In the data rows, the value 128 means zero.
Here are some points, one per row:
[65, 182, 82, 127, 137, 161, 132, 76, 170, 122, 174, 111, 150, 131, 114, 139, 118, 122, 65, 90, 160, 130, 133, 111, 143, 110, 157, 63, 152, 126, 97, 155, 116, 117, 121, 192, 184, 155, 142, 96, 129, 88, 145, 95, 156]
[144, 140, 107, 147, 140, 174, 94, 141, 70, 155, 141, 156, 166, 156, 172, 132, 185, 163, 156, 66, 121, 64, 86, 98, 161, 55, 144, 156, 107, 109, 127, 136, 78, 156, 145, 87, 145, 136, 116, 141, 144, 128, 150, 196, 135]
[145, 127, 154, 83, 129, 138, 138, 138, 133, 110, 122, 130, 148, 84, 164, 155, 105, 129, 68, 137, 111, 141, 116, 44, 148, 200, 126, 113, 111, 89, 163, 111, 107, 105, 129, 129, 97, 157, 119, 142, 157, 128, 209, 154, 168]
[160, 85, 138, 120, 125, 139, 83, 131, 173, 169, 167, 139, 100, 117, 126, 147, 195, 111, 132, 109, 136, 144, 127, 149, 131, 125, 120, 161, 108, 169, 106, 181, 142, 111, 149, 207, 58, 105, 183, 161, 121, 67, 141, 121, 138]
[108, 127, 119, 127, 146, 141, 160, 110, 162, 88, 134, 129, 101, 119, 116, 80, 173, 129, 191, 169, 165, 130, 155, 109, 145, 120, 153, 153, 164, 135, 139, 160, 98, 109, 160, 86, 71, 185, 121, 135, 96, 138, 118, 159, 220]
[120, 135, 115, 113, 135, 93, 149, 196, 155, 131, 182, 109, 166, 156, 128, 194, 96, 149, 182, 151, 111, 124, 166, 159, 147, 95, 146, 117, 159, 144, 118, 84, 144, 102, 150, 119, 184, 76, 120, 159, 101, 165, 185, 155, 159]
[128, 117, 121, 142, 109, 103, 124, 192, 90, 94, 140, 214, 123, 112, 133, 51, 171, 128, 96, 144, 166, 149, 113, 132, 161, 122, 170, 138, 121, 128, 93, 119, 175, 108, 88, 126, 142, 126, 109, 86, 90, 123, 187, 73, 131]
[135, 124, 147, 186, 131, 96, 129, 122, 136, 116, 129, 103, 50, 140, 91, 154, 148, 91, 54, 127, 95, 127, 150, 126, 149, 106, 169, 138, 148, 118, 105, 128, 87, 71, 124, 110, 120, 166, 100, 174, 109, 153, 113, 143, 73]
[102, 136, 167, 136, 145, 87, 134, 133, 209, 148, 160, 117, 139, 160, 172, 120, 137, 152, 104, 140, 143, 79, 83, 113, 89, 108, 110, 159, 71, 140, 69, 136, 179, 151, 166, 106, 105, 165, 78, 111, 151, 155, 107, 129, 133]
[156, 100, 164, 153, 180, 138, 99, 94, 116, 94, 142, 68, 142, 170, 115, 82, 85, 96, 157, 100, 117, 144, 111, 64, 158, 116, 180, 148, 152, 154, 111, 142, 145, 195, 123, 143, 115, 93, 113, 107, 158, 125, 122, 118, 83]
[145, 116, 151, 146, 117, 193, 154, 138, 191, 164, 123, 138, 151, 114, 99, 106, 163, 178, 139, 172, 93, 145, 171, 149, 144, 131, 123, 131, 188, 72, 151, 137, 151, 170, 127, 106, 176, 142, 100, 136, 178, 96, 171, 116, 69]
[104, 157, 137, 159, 62, 119, 132, 112, 113, 97, 125, 132, 120, 140, 117, 101, 93, 99, 124, 116, 117, 119, 158, 103, 102, 51, 104, 156, 96, 147, 212, 148, 194, 97, 157, 122, 134, 122, 146, 89, 182, 95, 143, 175, 140]
[123, 167, 69, 109, 113, 97, 69, 161, 124, 160, 163, 84, 97, 146, 141, 89, 135, 126, 177, 140, 120, 125, 127, 156, 194, 130, 96, 136, 142, 119, 150, 68, 114, 109, 145, 150, 105, 146, 100, 96, 179, 91, 102, 97, 90]
[168, 140, 164, 136, 116, 145, 107, 130, 116, 130, 131, 148, 77, 117, 103, 151, 108, 52, 140, 174, 159, 123, 113, 133, 138, 112, 56, 135, 111, 77, 87, 141, 96, 159, 108, 134, 187, 103, 86, 93, 101, 125, 151, 150, 170]
[82, 195, 212, 63, 146, 161, 146, 124, 63, 147, 163, 116, 128, 64, 109, 143, 141, 191, 124, 134, 93, 119, 130, 123, 126, 70, 115, 155, 119, 148, 132, 114, 131, 128, 126, 148, 101, 121, 104, 95, 133, 145, 117, 132, 73]
[94, 105, 181, 101, 204, 108, 132, 135, 113, 164, 73, 117, 97, 156, 112, 107, 157, 139, 123, 105, 140, 137, 105, 183, 150, 116, 159, 96, 114, 61, 152, 114, 164, 86, 102, 126, 147, 135, 138, 138, 158, 115, 88, 166, 173]
[177, 134, 113, 149, 106, 167, 139, 122, 129, 166, 143, 94, 121, 152, 120, 169, 103, 142, 112, 134, 135, 160, 121, 123, 162, 153, 154, 73, 84, 130, 122, 120, 176, 123, 125, 46, 72, 137, 149, 87, 70, 70, 96, 127, 155]
[161, 170, 121, 134, 192, 87, 156, 118, 121, 115, 93, 143, 153, 131, 104, 146, 166, 108, 86, 91, 104, 95, 136, 188, 137, 149, 119, 125, 161, 192, 186, 149, 133, 196, 157, 127, 105, 102, 77, 101, 120, 89, 143, 121, 163]
[153, 119, 110, 109, 149, 122, 36, 101, 128, 141, 116, 132, 103, 137, 147, 122, 165, 135, 109, 168, 97, 88, 196, 110, 120, 183, 153, 144, 115, 161, 145, 135, 126, 124, 98, 120, 208, 105, 162, 98, 101, 161, 89, 132, 152]
[95, 63, 127, 137, 107, 127, 136, 120, 92, 157, 124, 129, 179, 139, 137, 111, 134, 129, 137, 169, 106, 89, 105, 128, 67, 151, 138, 54, 164, 118, 98, 167, 104, 96, 140, 137, 104, 73, 95, 77, 124, 132, 156, 175, 99]
[60, 155, 146, 133, 82, 128, 163, 97, 128, 164, 93, 132, 177, 163, 174, 128, 154, 99, 101, 126, 133, 206, 200, 139, 183, 121, 104, 188, 99, 136, 73, 83, 109, 166, 134, 131, 107, 93, 105, 134, 151, 113, 106, 164, 117]
[165, 125, 159, 136, 111, 116, 83, 143, 139, 117, 135, 143, 193, 113, 69, 94, 117, 126, 99, 137, 139, 149, 140, 138, 95, 102, 81, 91, 168, 162, 95, 53, 96, 124, 81, 110, 121, 153, 151, 142, 171, 147, 111, 119, 193]
[189, 116, 121, 80, 115, 97, 178, 89, 89, 90, 152, 151, 127, 173, 123, 129, 169, 110, 166, 89, 49, 174, 152, 145, 98, 100, 147, 113, 102, 75, 106, 121, 130, 161, 149, 139, 117, 171, 152, 107, 128, 161, 119, 92, 128]
[84, 142, 73, 158, 135, 205, 141, 172, 168, 128, 95, 122, 125, 116, 64, 162, 157, 80, 169, 116, 107, 140, 91, 134, 112, 164, 139, 147, 98, 143, 122, 85, 131, 125, 95, 161, 117, 128, 150, 85, 133, 214, 151, 150, 130]
[96, 102, 95, 142, 178, 121, 163, 125, 79, 158, 92, 139, 127, 137, 138, 151, 149, 113, 135, 212, 175, 125, 148, 63, 128, 90, 67, 61, 109, 160, 161, 83, 146, 175, 185, 164, 135, 169, 161, 203, 87, 124, 142, 83, 85]
[143, 126, 117, 166, 107, 133, 124, 122, 119, 144, 97, 158, 98, 135, 184, 195, 132, 144, 148, 111, 158, 158, 114, 100, 81, 145, 139, 138, 185, 141, 155, 130, 192, 86, 88, 186, 110, 130, 51, 141, 149, 131, 64, 108, 158]
[144, 138, 143, 91, 100, 147, 94, 174, 114, 129, 80, 159, 91, 142, 113, 101, 87, 139, 118, 72, 149, 145, 119, 135, 94, 181, 121, 135, 191, 136, 82, 142, 140, 141, 222, 120, 180, 154, 152, 118, 95, 118, 112, 153, 100]
[168, 208, 118, 122, 108, 112, 142, 144, 148, 141, 121, 167, 113, 137, 157, 108, 74, 143, 118, 167, 158, 96, 147, 163, 127, 139, 178, 101, 140, 103, 145, 163, 102, 163, 94, 160, 89, 107, 189, 147, 151, 195, 120, 119, 103]
[151, 90, 107, 109, 133, 134, 205, 199, 129, 131, 131, 95, 101, 111, 164, 121, 119, 131, 121, 78, 121, 119, 156, 112, 164, 139, 73, 110, 120, 180, 119, 203, 106, 95, 82, 104, 130, 162, 147, 109, 152, 140, 87, 117, 124]
[126, 134, 129, 87, 128, 94, 119, 79, 187, 84, 109, 170, 183, 90, 144, 153, 142, 85, 169, 144, 109, 157, 53, 159, 162, 118, 133, 105, 109, 164, 144, 143, 111, 83, 120, 88, 160, 148, 122, 143, 104, 113, 77, 140, 51]
[85, 92, 92, 79, 100, 115, 164, 118, 117, 153, 159, 189, 99, 154, 54, 139, 74, 148, 129, 154, 103, 82, 81, 132, 126, 177, 155, 161, 129, 165, 130, 120, 138, 176, 80, 127, 142, 136, 142, 179, 154, 105, 130, 138, 143]
[139, 166, 60, 129, 133, 60, 137, 134, 132, 145, 70, 120, 125, 83, 98, 128, 155, 127, 133, 125, 103, 106, 122, 61, 110, 127, 128, 162, 158, 91, 64, 130, 154, 105, 122, 94, 140, 85, 179, 129, 140, 101, 103, 104, 147]
[90, 96, 146, 177, 136, 105, 99, 134, 116, 73, 106, 89, 86, 121, 196, 150, 123, 181, 122, 109, 99, 161, 70, 149, 97, 122, 91, 150, 173, 131, 142, 125, 100, 173, 78, 118, 118, 140, 191, 118, 103, 101, 173, 129, 143]
[163, 115, 104, 101, 129, 156, 139, 86, 97, 161, 91, 89, 148, 110, 129, 139, 92, 128, 96, 180, 160, 138, 86, 189, 109, 110, 149, 205, 138, 144, 108, 135, 111, 81, 151, 115, 166, 149, 140, 107, 135, 142, 147, 77, 171]
[129, 85, 119, 129, 134, 138, 153, 50, 148, 97, 176, 158, 98, 128, 130, 124, 134, 177, 99, 91, 174, 99, 120, 140, 166, 121, 77, 124, 148, 87, 152, 68, 139, 127, 176, 97, 114, 36, 140, 112, 146, 180, 122, 113, 101]
[94, 78, 127, 160, 154, 101, 96, 172, 148, 124, 146, 167, 156, 68, 99, 177, 67, 126, 162, 122, 136, 114, 195, 143, 125, 142, 152, 158, 87, 81, 128, 127, 104, 150, 160, 137, 137, 175, 130, 103, 121, 120, 87, 93, 147]
[100, 169, 150, 148, 128, 121, 112, 149, 106, 132, 156, 100, 136, 151, 105, 88, 143, 144, 133, 112, 144, 171, 99, 128, 65, 188, 109, 119, 80, 117, 169, 184, 100, 122, 142, 101, 165, 68, 118, 189, 147, 144, 150, 56, 142]
[119, 143, 119, 138, 113, 143, 149, 103, 131, 137, 163, 89, 106, 49, 174, 53, 106, 118, 135, 86, 103, 96, 173, 171, 72, 147, 161, 103, 94, 132, 127, 85, 142, 117, 117, 151, 160, 112, 101, 185, 97, 121, 143, 156, 119]
[137, 102, 82, 78, 128, 145, 101, 144, 124, 100, 114, 88, 178, 174, 93, 95, 105, 175, 89, 104, 132, 135, 122, 116, 141, 95, 88, 167, 123, 79, 168, 154, 146, 128, 76, 151, 93, 133, 97, 150, 21, 158, 109, 154, 128]
There is one direction along which these points spread out most. Take the direction at right angles to it along which they spread out most. Then take the direction at right angles to both along which they spread out most. Go by this last direction. How many in every 100 of the points above lie lower along it than each point below? Answers are rounded to whole numbers. More than half of the points above lie lower than the first one.
[156, 100, 164, 153, 180, 138, 99, 94, 116, 94, 142, 68, 142, 170, 115, 82, 85, 96, 157, 100, 117, 144, 111, 64, 158, 116, 180, 148, 152, 154, 111, 142, 145, 195, 123, 143, 115, 93, 113, 107, 158, 125, 122, 118, 83] 13
[119, 143, 119, 138, 113, 143, 149, 103, 131, 137, 163, 89, 106, 49, 174, 53, 106, 118, 135, 86, 103, 96, 173, 171, 72, 147, 161, 103, 94, 132, 127, 85, 142, 117, 117, 151, 160, 112, 101, 185, 97, 121, 143, 156, 119] 18
[165, 125, 159, 136, 111, 116, 83, 143, 139, 117, 135, 143, 193, 113, 69, 94, 117, 126, 99, 137, 139, 149, 140, 138, 95, 102, 81, 91, 168, 162, 95, 53, 96, 124, 81, 110, 121, 153, 151, 142, 171, 147, 111, 119, 193] 54
[139, 166, 60, 129, 133, 60, 137, 134, 132, 145, 70, 120, 125, 83, 98, 128, 155, 127, 133, 125, 103, 106, 122, 61, 110, 127, 128, 162, 158, 91, 64, 130, 154, 105, 122, 94, 140, 85, 179, 129, 140, 101, 103, 104, 147] 64
[189, 116, 121, 80, 115, 97, 178, 89, 89, 90, 152, 151, 127, 173, 123, 129, 169, 110, 166, 89, 49, 174, 152, 145, 98, 100, 147, 113, 102, 75, 106, 121, 130, 161, 149, 139, 117, 171, 152, 107, 128, 161, 119, 92, 128] 62
[102, 136, 167, 136, 145, 87, 134, 133, 209, 148, 160, 117, 139, 160, 172, 120, 137, 152, 104, 140, 143, 79, 83, 113, 89, 108, 110, 159, 71, 140, 69, 136, 179, 151, 166, 106, 105, 165, 78, 111, 151, 155, 107, 129, 133] 69
[108, 127, 119, 127, 146, 141, 160, 110, 162, 88, 134, 129, 101, 119, 116, 80, 173, 129, 191, 169, 165, 130, 155, 109, 145, 120, 153, 153, 164, 135, 139, 160, 98, 109, 160, 86, 71, 185, 121, 135, 96, 138, 118, 159, 220] 87
[126, 134, 129, 87, 128, 94, 119, 79, 187, 84, 109, 170, 183, 90, 144, 153, 142, 85, 169, 144, 109, 157, 53, 159, 162, 118, 133, 105, 109, 164, 144, 143, 111, 83, 120, 88, 160, 148, 122, 143, 104, 113, 77, 140, 51] 90
[85, 92, 92, 79, 100, 115, 164, 118, 117, 153, 159, 189, 99, 154, 54, 139, 74, 148, 129, 154, 103, 82, 81, 132, 126, 177, 155, 161, 129, 165, 130, 120, 138, 176, 80, 127, 142, 136, 142, 179, 154, 105, 130, 138, 143] 49
[128, 117, 121, 142, 109, 103, 124, 192, 90, 94, 140, 214, 123, 112, 133, 51, 171, 128, 96, 144, 166, 149, 113, 132, 161, 122, 170, 138, 121, 128, 93, 119, 175, 108, 88, 126, 142, 126, 109, 86, 90, 123, 187, 73, 131] 23
[60, 155, 146, 133, 82, 128, 163, 97, 128, 164, 93, 132, 177, 163, 174, 128, 154, 99, 101, 126, 133, 206, 200, 139, 183, 121, 104, 188, 99, 136, 73, 83, 109, 166, 134, 131, 107, 93, 105, 134, 151, 113, 106, 164, 117] 95
[168, 208, 118, 122, 108, 112, 142, 144, 148, 141, 121, 167, 113, 137, 157, 108, 74, 143, 118, 167, 158, 96, 147, 163, 127, 139, 178, 101, 140, 103, 145, 163, 102, 163, 94, 160, 89, 107, 189, 147, 151, 195, 120, 119, 103] 36
[96, 102, 95, 142, 178, 121, 163, 125, 79, 158, 92, 139, 127, 137, 138, 151, 149, 113, 135, 212, 175, 125, 148, 63, 128, 90, 67, 61, 109, 160, 161, 83, 146, 175, 185, 164, 135, 169, 161, 203, 87, 124, 142, 83, 85] 97
[153, 119, 110, 109, 149, 122, 36, 101, 128, 141, 116, 132, 103, 137, 147, 122, 165, 135, 109, 168, 97, 88, 196, 110, 120, 183, 153, 144, 115, 161, 145, 135, 126, 124, 98, 120, 208, 105, 162, 98, 101, 161, 89, 132, 152] 26
[104, 157, 137, 159, 62, 119, 132, 112, 113, 97, 125, 132, 120, 140, 117, 101, 93, 99, 124, 116, 117, 119, 158, 103, 102, 51, 104, 156, 96, 147, 212, 148, 194, 97, 157, 122, 134, 122, 146, 89, 182, 95, 143, 175, 140] 33
